Where one turn sends some rows of the set: a few examples, then the rows asked
fopo: [  7   5   8  -8  -9 -11  18   0   5   5 -10  12  10   4  -5  -2  14 -16
  10   0 -11  11  10  -5  -6  -4   0  -4   4   9  -5  -8   3  -8   1   1
   9  -5  -6   8  -2   2 -10   9   1  -1   3  -4  -7  12  -8   0 -14 -11
 -12   1   0  -9  -5   7 -10   1   1]
kotaf: [  7   2   7  -7  -9 -10  21   0   4   5 -10  13   9   5  -6  -5  13 -14
   8   1  -9   7   8  -2  -7  -6   1  -2   4  11  -3  -7   4  -4   1  -2
  10  -6  -2   9  -4  -1  -6   7   3   0   4  -7  -7  10  -9  -1 -12 -11
 -10   1  -2  -7  -3   6 -13   1   2]
Fupu: [ 10   4   7  -8  -9 -11  22   4   2   2 -10  10  10   3  -3   0  16 -15
  11   1 -11  10   9  -5  -5  -6   2  -2   3   9  -5  -4   3  -7   0  -5
   9  -7  -6   5  -2   6 -10   7   2  -3   2  -6  -6   8  -9  -3 -14  -8
  -9   3   0  -7  -5   9 -10   1   0]
dek: [ -2  18  -1  -8   1  -5   3  15   0  -4   1   3   5  -7   4   2   4  -9
   9   5  -1   0   4   1   8   0  -5   1   3 -13  -4  -2   2  -5 -13   4
   6 -14 -11   7   1  10  16  14  -2  -1 -11  -4   4  -3  -4  -4  -4   6
   4  -4   9 -17   0   3 -10   5  -9]
Tani: [  1  16   4  -8   4  -4  -4  11  -3  -6   1   4  10 -18   0   8   1 -13
  -4   7  -1  -1   6  -3   8  -3   1   2   3  -5   2   1   3  -5  -8  -1
   5 -12  -6   7   5  15  11  15   4  -6  -3  -8   1   0  -8  -8  -6  10
   3 -10   5 -12   0   5 -14   2  -1]
depo: [  3  21   2  -4   2   0   1   8   0  -1   6  -1   7 -12  -5   4  -4 -13
   4  11  -8   1   3  -1   7   2   1  -7   2  -7   7   0  -3  -9  -6   3
   2  -4 -15   5  -2   2   5  17   2   0  -6 -14  -1   7  -1   5  -8  10
   0 -10   5 -20  -1  13  -1   1   0]
Zumin: [  7   5   8  -9  -8 -11  20   2   3   5 -10  11  11   3  -5  -2  16 -17
  11   0 -11  11  10  -6  -5  -5  -1  -2   3   9  -5  -7   1  -8  -1   0
  10  -7  -6   6  -1   5  -8   9   2  -2   1  -2  -7  10  -9  -2 -15 -10
  -9   3   0  -8  -5   8 -11   1   0]
nafed: [  6   4   8  -9  -9 -12  21   1   5   4 -10  11   9   5  -5  -4  13 -15
  10   0 -11   9   9  -4  -6  -5   1  -3   4   8  -4  -6   3  -5   2  -2
   9  -6  -5   9  -4   1 -11   8   1  -1   3  -7  -7  12  -8   2 -13  -7
 -11  -1  -2  -8  -4   7 -11   1   2]
Moko: [  1  11   1  -5   2   0  -6   6  -2  -4   1   8   7 -16  -4   5  -1 -11
  -7   8   3  -2   5   2   5  -3   1   3   3  -2   3  -2   7  -2  -6   0
   5  -8  -1   8   2   9  17  15   7  -3  -1 -11  -1   1  -6 -10  -3   1
   3  -9   5 -12   4   1 -16   4  -1]
Kav: [ 10   1   5  -7 -10  -9  20   1   4   4 -10  13   9   5  -5  -3  13 -13
   9   1 -10  10   8  -2  -8  -6   3  -2   3  10  -5  -6   6  -6   3  -5
   8  -4  -4   6  -4   1  -7   7   3  -1   4  -8  -6  10  -8  -5 -13 -12
 -11   2  -1  -8  -3   7 -12   2   0]
Nagub: [  3  16  -1  -1   0   4  -2   3   1   1   7   3   4  -9  -8   1  -8 -10
   0  11  -3   0   2   5   3   2   2  -7   2  -4   8  -3   2  -6  -4   3
   2   0 -10   8  -4  -5  11  16   4   3  -4 -17  -1   7   0   3  -5   2
   0 -10   4 -20   3  10  -4   4   0]
beva: [  8   3   7  -8  -8  -9  19   1   2   5 -10  12  11   3  -6  -3  16 -16
  10   1  -9  11   9  -4  -5  -6  -1  -1   3  11  -5  -8   3  -7  -2   0
  10  -7  -4   7  -2   3  -5   8   3  -1   2  -3  -6   7  -9  -4 -14 -14
  -8   5   0  -8  -4   8 -13   2   0]
fem: [ 11   2   5  -7 -10  -9  21   3   2   3 -10  11  10   4  -5  -2  16 -14
  10   1 -10  10   8  -4  -6  -7   2   0   3  10  -5  -5   5  -5  -1  -6
   9  -7  -4   5  -3   4  -6   7   4  -2   3  -7  -5   7  -9  -6 -13 -12
  -8   5  -1  -7  -4   8 -12   1  -1]
Sevef: [ -7  14  -1   1  -1   3  -6   0   3  -2   2   7   2  -2   2   0  -7  -1
   4   7   2  -3   5   8   2   3   4  -6   6  -8   5  -3   5   0  -5   4
   0  -4  -4  10  -1   1  10  17  -1   4  -4 -12  -2   6   4   1  -2   0
  -4 -11   5 -16  -1   5  -9   6  -1]
vomoz: [  7   2   7  -8 -10  -9  18  -1   4   6 -10  13   9   5  -6  -4  13 -15
   9   1  -8  11  10  -3  -6  -5   0  -2   3  10  -4  -9   4  -6   1   1
   9  -5  -4   8  -3   1  -7   9   2   0   3  -4  -7  11  -8  -3 -13 -14
 -10   2   0  -9  -3   7 -12   2   1]
Sikom: [ -3  15  -3  -6  -2  -3  -2   9   6  -2   2   7   0  -3   2  -1  -4  -4
   5   5   1   0   5   6   2   2  -3  -4   5 -12  -2  -6   5  -4  -3   6
   3  -5  -9  12  -4  -1  16  15  -3   4  -7  -9   1   5   0  -2   0   1
  -2 -13   6 -18   4  -2  -9   9  -5]
kiruf: [  7   2   8  -8  -8 -10  22   2   1   4 -10  12  10   4  -6  -4  16 -16
  10   1 -10   8   8  -3  -5  -6   0   1   4  11  -4  -6   4  -4  -2  -3
  11  -9  -2   8  -3   3  -6   7   4  -2   3  -6  -6   6 -10  -2 -13 -11
  -7   5  -1  -6  -4   7 -14   0   1]
sem: [ -6  19   3  -1   1   1   0   7  -5  -4   0   2   7  -7   5   5   3  -6
   9   8  -1  -3   5   1   8   0   0  -1   5  -9   3   3   0  -2 -15   2
   3 -14  -7   5   4  16   9  17   1  -3  -8  -6   0  -3  -2  -2  -6   7
   4  -3   7 -14  -5  11  -9   2  -5]
Lebol: [  9   4   6  -7 -10 -11  21   3   5   3  -9  11   9   4  -4  -1  13 -14
  11   1 -11  10  10  -4  -7  -5   3  -4   3   8  -5  -6   4  -7   3  -5
   7  -4  -6   6  -4   2 -10   8   1  -2   3  -8  -6  11  -8  -3 -13  -8
 -11  -1  -1  -8  -5   7 -10   2   1]
pifi: [ -7  21   3  -1   0  -2  -2   4   3  -4   2   3   5  -5   6   5  -3  -5
   9   6  -3  -2   7   2   5   4   4  -7   6 -12   4   1   0  -4  -8   3
   0  -9 -10   8   2   9   2  19  -4  -1  -7  -8  -1   6   2   4  -6  10
  -3 -13   5 -17  -5  10  -6   4  -1]
gol: [ -3  19   0  -9   0  -8   1  13   5  -5   2   4   2  -6   5   1  -1  -7
   9   4  -3   1   6   1   6   2  -3  -5   5 -15  -3  -3   1  -8  -6   5
   3  -9 -14   9  -1   5  10  16  -6   1 -10  -6   3   5  -1   0  -3  10
  -2 -14   7 -18   0   1  -7   6  -6]
Milup: [ -1  12   1  -6   1  -2  -8   4   4  -4   2   8   5 -14  -3   4  -7  -8
  -7   7   2  -1   6   3   2  -1   4  -2   3  -5   4  -3   7  -4   1   1
   2  -3  -4  11   1   4  12  16   3  -1   1 -14  -1   8  -4  -5  -3   4
  -3 -17   3 -14   4   0 -14   6   1]
pato: [  7   5   9  -9  -8 -12  23   3   2   3 -10  10  10   3  -4  -3  16 -17
  11   1 -11   8   9  -5  -4  -6   0  -1   4   8  -4  -5   2  -5  -2  -3
  10 -10  -5   7  -2   5 -10   8   2  -3   2  -5  -6   8  -9   0 -14  -6
  -9   3  -2  -7  -5   8 -12   0   1]
Mupez: [ -2  14  -3  -6  -1  -1   0  10   0  -2   1   7   2  -5   0  -1   1  -6
   5   6   3  -1   4   5   5  -1  -6   1   4  -9  -3  -5   6  -2 -11   4
   5 -10  -6   9  -2   4  23  14   1   3  -9  -7   2  -3  -3  -7   0  -3
   4  -4   7 -16   4  -1 -13   7  -8]
zuze: [  4  14  -2   0   0   7   0   5  -5   2   5   3   6 -11  -9   1  -3 -11
   0  13  -1   0   0   4   5   0  -1  -1   1  -1   8  -2   2  -3 -10   3
   4  -5  -7   5  -3   0  17  13   9   2  -5 -16  -1   0  -3  -2  -5  -2
   6  -1   5 -18   3  11  -7   2  -3]
sapo: [ -6  12  -1   2  -1   6  -3   2  -4  -1   0   7   4  -5   1   1  -1  -3
   5   8   4  -5   3   6   5   0   0   0   6  -5   4  -2   5   2 -13   3
   3 -10  -1   7   1   8  16  15   4   2  -6  -9  -1  -4   1  -5  -3  -4
   4  -2   7 -14  -1   7 -12   4  -4]
Tifez: [  4  19   2  -3   2   3   3   9  -7  -1   6  -1   9 -14  -6   4   0 -15
   4  12  -5   0   1  -1   9   0  -1  -2   1  -4   6   1  -3  -6 -13   2
   5  -9 -12   3   0   7  12  15   7  -2  -7 -13   0  -2  -5   0  -8   7
   6  -2   7 -18  -1  15  -4  -1  -3]
saka: [  0  17   4  -9   3  -7  -6   8   3  -7   2   4   7 -16   0   7  -4 -12
  -4   6  -3   0   9  -2   5   0   4  -3   3  -8   3   0   3  -7  -1  -1
   3  -7  -9   9   4   9   6  17   0  -4  -1 -10   0   8  -5  -3  -6  13
  -2 -18   4 -14   0   3 -11   4   1]

kotaf moves to kiruf
Lebol moves to Kav
Where do these go?
Nagub moves to zuze
vomoz moves to beva
gol moves to Sikom
pifi moves to Sevef
Moko moves to Tani

